rotation steps, each row followed by its count of steps:
The counts run from 0 to 575.
[103  97 157 140  77 127  92 137 109 127 135 120 126 133 161 117 158 129
 137 151 119 156  74 113 148 170 174 150 126  88 128 144 147 130  75  89
 193  87 114 121 104 148 140 125 130 162 133 121 131 100 115 140 144 110
 143 120 172]  414
[101 149 151 133 135 141  99 155 121 107 135 100 135 113 122 126 146 139
 119 158  97 150 119 117 119 144 164 179 142  97 176 119 123 133  82 130
 182 119 107 117  72 127  95 153  71 144 139 113 109 151 135 117 100  98
 140 127 208]  97
[102  96 143 170 102 126  83 163 133  87 128 104 126 144 169 139 114 151
 115 151  98 127  83 145  97 174 161 133 138 119 154 127 134 150 106 107
 167 112 133 141  82 120 146 113 108 182 122 113 154 119 145 117 136  75
 147 100 168]  62
[107 115 114 144 112 135  51 129 122  94 133  94 104  90 164 140 163 137
 128 137 132 112 107 135 129 165 142 142 135 120 174 143 151 166  91 110
 169 142 118 123 119 132 140 150 116 185 120 149 119 127 149 134 104  97
 199 149 166]  80
[109 141 138  95 119 156  97 126 158 138 138 100 125 148  91 105 149 151
  85 155 127 174 102 145 118 128 165 127 104 133 152 161  99 146  86  99
 181 109 157 141 132  80 138 118  86 166  90 100 110 141 131 137 120 107
 163 167 169]  521
[137  99 138 143 121 162 107 167  98 107  89  83 131 125 136 130 136 175
 144 159 143 131 123 161 102 151 134  89 135 134 135 141 149 138  83 134
 170 125 131 145 103  88 140 169 105 196 113  79 128 143 163 141 135 116
 180 118 131]  262
[107 146 113 127 134  74 115 157 111 143 115 109 142 136 152 117 133 131
 119 166  76 175  94 129 117 184 125 101 108 124 117 105 118 128  99 103
 141 129 136  88  54 107  91 117 101 154 137 132 124 127 120 103 167 134
 181 120 164]  370
[ 78 121 113 143  98 148  96 157 140 110 104  76 181 110 155  93 134 141
 124 147  77 182 130 120 137 146 142 111 122 109  98 112 122 136 105  88
 145 125 179 142  94 120 138 136 104 164  92 106 129 123 125 143 128  78
 180 115 127]  156
[101 163 106 138 133  95 100 142 133 175  82 121 106 121 124 126 156 138
 113 134 105 154 105 127 106 153 152 133 109 113 137 109 139 139  74 109
 191 132 112 114  63 105  73 142 122 152 108 104 112 122 138 126 115 119
 191 150 128]  131
[114 117 106 110  81 140  76 182 112 104  80 110 153 146 152 126 122 152
 119 152 139 156 151 130 142 138 145 112 147 124 138 115 154 143  90 115
 175 106 147 137 143  90 166 126  81 164 116 153 129 161 160 118 175  85
 137 123 168]  249
[107 141 125 144 109 140  95 155 124 129  99  65 165 127 137 130 156 109
 126 152  86 155 125 102 148 123 149 153 120  93 126 125 136 123  52 104
 166 104 138 115  70 131  83 171  90 141 113 108 120 131 119 137 137  80
 156 122 123]  136
[100 110 132 118 111 131  78 128 124 121 114  83  78 152 119 144 170 129
 135 182 139 139  67 139 133 126 163 127 123 128 162 160 100 120  74 113
 182  98 129 121 102  96  96 143 122 156 107  93 118 137 131 117 121  87
 175 137 134]  311
[127 123 169 140 101 148 120 190  91 124  82 125 167 132 141 126 141 165
 157 160 143 167 161 119 122 149 137 135 133  92 127 132 160 123  92 108
 177 111 113 136 109 117 100 155  77 152 140 111 123 139 147 123 158 128
 142 113 183]  231
[124 118 133 112 120 178  80 145 128 126 112  80 132 107 133 105 141 152
 130 147 129 125 125 136 120 121 139  98 115 114 137 163 116 143  61 128
 164 125 135 142 122  92 151 175 109 200 116  90 116 142 145 157 127 104
 193 149 129]  490
[100 110 159 106 119 119 139 133 102 152 120 134 137 117 143 101 143 133
 158 173 112 169  94 142 132 169 165 128 127 102 143 127 124 126  77 130
 190 109 107 108  79 106 117 148 127 185 155  97 117 129 116 123 146 173
 158 115 184]  407
[ 80 134 122 131 137 129 122 171 141  85 112 109 169 147 126 133 158 168
 118 165  98 181 169 125 135 133 132 131 125 144 153 102 110 139 103 108
 156 115 147 124  79 119  76 147  66 156 115 105 108 142 119 109 111 108
 150 121 183]  335
[120 144 131 135 136 105  96 172 112 106 125 127 137 117 154 125 109 156
 110 150  97 137 127 146  91 184 133 121 141 123 159 107 138 145 112 128
 153 143 115 114  75 103 133 120  68 187 143 155 127 151 159  93 145 118
 158 128 214]  58
[ 91 145  81 108 110 105 100 137 124 102  93  71 141 149 160 134 155 106
 141 169  94 181 151 132 167 128 148 106 143 112 138 115 133 130  75 103
 168 112 156 110 117 103 109 171 102 159 116 142 101 146 132 100 143 106
 164 137 125]  353
[109 170  84 115 114 117  95 146 135 153 128  91 153 109 127  83 142 128
  91 132  85 181 116 119 107 176 140 112 105 115 103 109 138 144 102  92
 144 135 158 118  88 110 130 121  90 147 100 144 114 127 118 121 141  96
 180 160 162]  152
[100 102 138 170 107 124  76 169 127  80 120 108 133 132 178 148 107 154
 114 147 102 121  99 132 103 172 152 144 139 121 159 123 142 148 108  98
 161 120 120 131  85 131 133 103  93 183 128 138 150 120 147 110 136  73
 154 103 180]  61
[ 79 126  99 141 127 150  99 149 139 110 111  79 148 104 120 117 179 149
 112 130 109 157 163 125 141 146 149 141 128 117 138 110 138 164  87 119
 178 117 154 143 107 128 120 165 104 168  79 103 105 127 128 150  71  98
 172 146 159]  118
[106 170 119 113 113 144  87 149 141 129  94 122 127 106 143 138 149 143
 135 160 138 187 158 140 108 133 132 141 125 121 154 153 134 144 118  79
 167 157 140 110 135  96  76 143  84 147 112 144  99 158 155 111  99 123
 198 151 176]  534
[ 93 126 129 143  90 152  66 173 132  79 127  99 120 108 159 125 117 182
 110 159 130 142  92 121 116 142 142 117 143 125 163 138 108 142 125  94
 164 125 138 138 123 112 154 110  93 158 113 150 121 146 147 119 113  49
 165 127 165]  289
[ 97 152 141  90 121 141  76 161 156 141 114 144 134 121 128 114 126 151
  96 155 116 160 115 125 114 132 133 138 116 136 159 144  90 136 102  92
 151 130 125 111  95  84 101  91  56 159 128 159 123 154 133 135 153 105
 170 140 196]  514
[ 82 129 100 139  97 147  87 154 133 115 106  77 181 107 160 100 137 131
 122 138  77 175 128 119 128 151 134 116 120 112  99 104 140 137 113  81
 143 126 179 133  97 124 136 123 103 154  95 128 127 127 121 136 129  66
 176 121 140]  155
[121 120 157 110  86 126 117 166 102  99 136 143 152 154 141 138 165 180
 145 170 141 171 157 120 148 142 131 119 120 101 149 160 135 135  65  82
 184  79 112 124 123 138 101 156  76 178 146 129 104 114 121 121 136 132
 146 141 167]  4
[ 99 163 102  96 129  81  82 159 126 159 104 115 145 122 129  97 145 132
  97 144  93 159 111  93 147 152 130 105  89 113 123 109 119 137  73 112
 160 117 126 100  63 102 103 139  98 139 124 146 109 126 116 137 174 119
 183 152 146]  142
[130 134 136 128  90 112  89 181 104 153  84 133 112 165 128 134 120 137
 108 149 135 158  94 132 103 166 159 132 123 119 115 126 170 127  87 107
 181 103 121 124 103 107 119  95  90 141 118 133 140 146 146 109 194  93
 136 127 189]  237
[106 127 108 115 134 157  70 150 114 103 124  96 119 109 117 124 147 155
 110 156 120 152 121 157 104 153 118 126 145 170 158 120 116 148 123 119
 124 148 146 121  98  94 109 128  64 172 113 131 117 176 142 115 108  95
 187 134 206]  296
[129 118 133 116 100 117  92 168  65 155  69 115 104 150 129 117 160 126
 154 167 152 170 114 131 117 172 144 111 114 111  95 129 159 113 112  99
 173 126 128 117 117  98 112 136 118 129 112 109 126 142 142 117 170 115
 174 116 184]  227
[142 115 154 144  95 157 101 157  79 138 106 121 140 121 139 131 177 161
 153 149 161 158 145 131 112 175 126 123 111 109 107 155 181 140  89  91
 175 134 119 130 136 141 113 160 108 167 107 117 120 122 151 142 120 132
 189 151 179]  223
[108 127 161 106 105 157 115 155 103 131 129 119 173  96 138  83 141 141
 143 162 112 197 137 123 115 176 119 130 120 115 109 138 133 136 116  83
 132 137 146 115 101 130 117 126  73 156 136 133 123 136 117 139 142 139
 178 130 213]  192
[106 137 138 144 119 105 144 140 155 123 160 120 158 144 147 122 129 167
 103 152  77 177  95 134 117 178 154 111 109 115 135 131 131 152  72 104
 185  93 132 122  73 124 136 121  98 196 129 113 123 101 120 120 134 141
 145 139 139]  377
[122 100 154 132 107 153  68 186 107  81 135  80 131 135 150 126 128 166
 132 172 136 122  86 104 149 136 135 108 123 115 155 151 107 127  83 118
 151 105 132 129  99 108 149 143  85 153 134 117 132 141 128 140 164  65
 166 124 152]  280
[104 138 110 118 123 137  73 134 130 104 136  97 117  93 154 133 145 131
 118 143 121 130 130 144 130 154 153 142 155 124 186 135 142 166  80 133
 174 134 108 117 123 113 140 155  87 197 131 168 108 148 150 120  98 117
 173 152 188]  78
[131 111 132 127  81 139 105 161  86  82 128 102 145 167 135 130 166 137
 130 163 123 187 159 118 133 152 140 123 129 102 120 129 160 129  91  81
 158  84 155 133 136 140 135 138  75 149 114 132 114 126 129  97 145  74
 130 131 193]  12
[133 100 133 153 112 167  93 170  99  94  84  78 138 131 146 138 132 159
 150 162 143 137 134 157 108 144 141 100 138 127 135 141 155 133  86 131
 161 125 143 149 118 100 142 171 101 187 113  87 135 150 168 125 133  96
 175 110 135]  261
[ 96 125 105 134 125 117 105 138 151 111 127  84 143 148 131 155 181 154
  99 143 109 160 140 135 140 142 126 125 111 148 144 135 144 164  56 105
 169  98 144 126 100 133  87 154  91 192  93 117 114 114 124 137 110 124
 189 166 116]  347
[ 83 129  85 129 144 108  88 144 128 146  85 101 106 115 113 110 180 142
 107 131 116 150 121 130 132 164 136 109 109 132 133  95 137 157 100 119
 172 136 144 129  91 101 101 143 136 152  77 100 115 133 133 138 108 118
 221 144 154]  121
[ 86  96 125 157  90 143  91 144 110 134  93 135 136 102 152 125 172 148
 119 119 133 159 135 133 108 182 150 148 131 119 117 109 177 160 113  94
 179 121 125 141 120 149 132 109 116 176  96 133 129 118 141 146 107 106
 171 119 198]  432
